Families of rows that turns and mirrors carry onto each other, the same ones carrying the whole set onto itself: the rest of each named row's family, in list order:
3 families of 5 rows:
A: [ 43  12  13 -30 -10 -36  -3 -43 -20  19  21   6 -14 -18 -12 -40  11  25
  32 -17  13   0   5 -17]
H: [-17  12 -37 -25   2  38 -21  -8  13 -23   2 -13   1 -20  -5  29   7  44
 -10  -2  23 -25 -21  -6]
V: [-19  26  26 -25  21  -4  17 -42 -22  22   7  23   8 -33   0 -26 -11  38
  29 -21  32 -17  22 -31]
G: [ -6 -11 -42 -19 -20  -1 -17 -23  13  43 -27  21   4 -22 -53  16  21  -5
  30 -10   7 -32  27 -11]
P: [ 30 -20  15  -3 -12 -22   1 -35  24  -3  23  -4   8  43 -21 -30   1  -9
  -7 -16 -25 -28 -16   6]
J: [ 24   6   2 -38  10 -17 -15 -19 -14   0  19 -12  29 -22 -32 -30   5  39
  27 -13  29 -24  38 -29]
K: [ 12  -6 -32 -17 -36 -14  -7 -34   8  53 -13  28 -41  -8 -30   5  13 -17
  19  -9 -16  -4 -11   1]
N: [-20 -13  30   1  18   8  23 -17  20  17  12  14  36  38 -15 -29 -27 -17
 -14 -14 -12 -29  20  -9]
L: [  6   3 -24 -34  -3  33  -8  36   5  25   9  -3  16  -9  -9   0  10 -20
  -1  19  16  29  28  -5]
F: [ 10 -22  -8   2   3  10  -8 -10  33 -18   6 -15  47  36 -31 -10   5  -2
 -17 -11  -5 -43  14  -2]
C: [ 19   9  -5 -30 -15  18   4  11   5  19  27   3 -20   1  17 -10  12 -21
  -7  15  -1  42 -18  12]
S: [-28  18  24 -29  20  35  24  13  -4  27  23  19  12  -9  18 -17 -18 -10
  -4   7  18  26  15  -8]
Z: [ 11  15 -17 -12 -12  12  -9 -38   8 -19  11  -7 -32   1  11   7   3  40
 -17 -14  -1 -15 -54   3]
E: [-39  -3 -14   2  -5  14  16 -32  14  60 -32  43  -5   3 -27   8 -15 -18
   7 -18  -9 -27  15 -12]
X: [-45  21  -7   0  13  32  11 -44   8   2 -16  20  -7  -9   7  16 -16  39
 -11 -24  14 -39 -24 -14]

Same family as C: A, P, K, Z
Same family as F: H, G, J, L

Families of rows that turns and mirrors carry onto each other, the same ones carrying the whole set onto itself: the rest of each named row's family, in list order:
7 families of 4 rows:
reko: [ 16  -9  23  37 -34  -5  10 -34 -11   4  28   1  -6  23  14  13  26 -24
  -6  16  55  32  -2]
Tubav: [ -7  10  31  33 -33 -23  -4 -70  -7   1  37  -3  -4  21  13  -4  31 -32
 -12  14  37  15  14]
Veta: [  9  47  35  10  30 -14 -33 -79   8 -27  29 -17  18 -10   4   5  13 -25
   7  10  16  -4  -3]
vize: [-17  22  10 -26  30 -28 -12 -22 -28 -12 -20 -13   3 -39  11  24  -7  39
  39  -4 -12 -18   2]
kuguz: [  2   2  32  30 -27 -14  -2 -54 -14   2  32   3 -30  37   6  11  27 -30
 -11  10  49  21   5]
gegit: [ 19   7  29  40 -14 -10  -7 -45 -14  13  42  11  -5  36  -5  14  19 -18
 -21  23  52  21  11]
paz: [ 12  43  54  22  17  -4 -15 -73  -8 -27  25   5  37 -19  -3   3  19 -23
  10   2   8   2   9]
Pesug: [-25 -17   7   2 -29 -27  15   0 -42  16 -12   5 -40   9  13  30   7  32
  19  -4  23   5  10]
tudu: [ -1  46  49  15  29 -27 -15 -68   5 -21  28 -11  24 -38   4  -1  20  -4
  13   7  12   1   1]
ran: [-17 -21 -10 -14 -20 -16   3  -8 -44   7 -17   0 -45  34  17  35  -7  13
  11  -4  22  -1   1]
Kalag: [-26 -23  -9   2 -46 -24   7 -18 -41  16  -8   1 -33  32  21  21   8   8
   6   2  23   2  15]
rav: [ -1 -24 -16  -6 -28  -4   8  10 -37  10 -20  -5 -19  19  21  38  -3  22
  24   3  25  10   0]
nak: [ 24  44  28  12  44  -9 -36 -63   0 -14  32  -4  40 -12  -5  11   0  -8
   2  22  18  -5   3]
lufus: [ 14  34  47   3  31   1 -47 -56  -5 -32  40  -3  34 -22  10  25   7 -13
   3  10   6   2  24]
zepu: [ -6  28  15 -21  27  -4 -18 -30 -33 -26 -24  -1  27 -28   5  29 -12  24
  40  -9 -22 -20   6]
Fida: [-11  24  -6 -33  37 -15 -30 -32 -24 -21 -22 -17   5 -14  17  29 -18  19
  32  -4  -9 -22  -7]
dov: [ -8 -34  13  -9 -24   0 -11   7 -48   4   4  16 -27  24  21  51  -6  15
  -3   0  20  11  27]
Busog: [  7  15 -10 -26  41 -11 -27 -16 -32  -4 -15  -5  19 -10   6  35 -28  33
  23  10  -2 -20   3]
lazo: [  1 -23  -9   0 -15 -10   2   3 -46  22  -5  13 -27  36   5  37 -11  21
   0  11  31   4   9]
buvud: [ 12  -6  50  28 -21   1 -20 -39 -17  -6  48  14  -7  22  10  27  24 -25
 -21  11  38  25  31]
bafu: [ 13  17  -5 -28  29  -7 -21 -21 -22 -19 -19 -23  27 -29  16  28 -10  21
  46   7  -3 -13  -1]
pidon: [ -4  42  23  -2  23 -25 -31 -80  -2 -23  18 -21  35 -26  15  -4  11 -15
  15  11  -1 -12   7]
Dab: [ 29  33  34  14  22  -5 -19 -65   6 -23  30 -19  39 -23   9   1  17 -25
  13  19  23  10  -2]
lerib: [ -2  -2  44  41 -38  -5  16 -42 -27   0  25  22 -10  26   2  13  26 -22
 -11  -1  37  24  11]
ror: [-19 -15   3  -1 -28  -2  14   1 -52   3 -25  17 -20  19  11  40  -3  26
  17 -11   7   1   8]
Tepa: [-23   9 -16 -34   8 -26 -20 -28 -34  -9 -28 -17   5 -14  24  23 -14  25
  33   0 -15 -25   8]
Kot: [ -5   6  10 -34  30  -1 -40 -11 -35 -24  -7  -3  14 -19  21  49 -21  29
  20  -4 -14 -12  21]
piv: [-10   7  46  43 -29 -26  10 -45 -11   7  36   8 -21   8   5   5  34  -9
  -8   6  46  23   7]

Same family as Dab: reko, rav, bafu
Same family as lazo: gegit, nak, Busog
Same family as Tepa: Tubav, Kalag, pidon
Same family as ran: Veta, kuguz, Fida
Same family as lufus: dov, buvud, Kot

Families of rows that turns and mirrors carry onto each other, the same ones carrying the whole set onto itself: the rest of each named row's family, in list order:
5 families of 6 rows:
Tadib: [  1  -5 -12 -17  10 -42 -32  15 -31   4 -17  -2  35  -3  -5  52  33]
sab: [ 14  -7  29 -17 -19  -7  -6  40  -1  17  19 -20  -2 -11 -73  55  -3]
Beg: [ 32  -4  25 -15 -28 -17   1  41  -4  17 -16 -25 -17 -30 -54  37  -3]
rina: [-22   8   1   8  -1 -11 -29  -3  52   4 -36 -40  21 -21 -26  25  32]
ralom: [-18 -22 -62   2  -1  -8 -23  38   5 -26   7 -42  12  17 -62  28  44]
vipe: [  8  -5 -17  13 -40 -40 -25  59 -19 -54  -9 -13   0  17 -45  61  28]
sitab: [-22 -11 -60  14  -4 -22 -30  17   1 -23  16 -59 -19  10 -62  33  28]
Zinu: [  2 -13  -7   1  15 -23 -18  13 -31  19 -32 -13  30   6  -9  43  40]
tafi: [ 25 -15  24 -12 -18   3   3  33  -5  11   8 -27   9 -19 -78  28  17]
deled: [ 10  11  38 -11 -14 -29 -17  12  -2  22  20 -28 -21 -11 -58  36   1]
misi: [ 23 -12 -27   2 -20 -22 -26  53   2 -57 -26 -42  15  14 -69  71  11]
Zogis: [-22  -6 -66  -1  -7 -29 -36  19  16 -29   1 -50 -17   9 -45  28  32]
tukod: [-17 -18   1   8 -44 -48  -2   5  21 -23 -19 -62 -12 -13 -61  13 -21]
nif: [-33 -32   2  14 -36 -50   6  18  14 -16 -26 -37   4 -22 -56  13 -27]
Kere: [ -2  15   4  12  13 -50 -18  18  46  16 -40 -25  13 -30 -24  29  30]
munet: [-16  -3 -48   0   7 -37 -34  27   3 -24  21 -42 -33  21 -50  18  27]
nelu: [ -8 -12 -77   2  -5 -31 -14  29  12 -36  -2 -34 -16   6 -42  18  17]
fopul: [ -1 -35  12  15 -35 -34   1  -1  29 -19 -17 -56  -1   1 -54  26 -28]
tivel: [-10  -9  -9  -8  14 -29 -36  -7 -38  -4 -25   7  17 -10 -16  52  14]
saroz: [-15 -17  16  -1 -34 -37 -24   2  -3 -37  -7 -42 -22 -13 -54  35 -38]
Vuze: [-23   9   3   8   8 -15 -21  -2  52  -4 -13 -20   6 -21  -7  31  40]
beru: [ 25  -6 -20   3 -10 -55 -18  62  -1 -50 -26 -14  26  20 -58  57  17]
Leg: [-17  12 -10   8  15 -14 -27  11  53   0 -50 -31  11 -21 -40  31  39]
vap: [-20 -15 -29   0   7 -49 -14  17 -19   3 -33   5  38 -27 -16  26  34]
zif: [ 29  -3  31 -22 -22  -8  -4  34 -10  23   0 -23  15 -19 -58  41  -5]
Mavaz: [ -3 -11 -10 -10  20 -45 -22  14 -37   5 -13  -2  29 -27  -8  39  18]
vame: [ 27   4 -22  18 -22 -69 -10  57   2 -38 -23 -20   6   0 -54  69  27]
telu: [ -9   1   0   9  18   0 -35  18  50 -10 -36 -46  19 -22 -20  47  27]
tel: [-23 -25  16  14 -34 -53 -17  -1  13 -28 -23 -49 -10 -30 -55  10 -16]
nos: [ 22   0 -20  -9 -33 -54 -10  67 -11 -46 -13 -20  15  13 -59  58  16]

Same family as vipe: Beg, Zinu, nelu, fopul, Vuze
Same family as nos: Tadib, rina, Zogis, tukod, zif
Same family as telu: tafi, nif, munet, tivel, vame

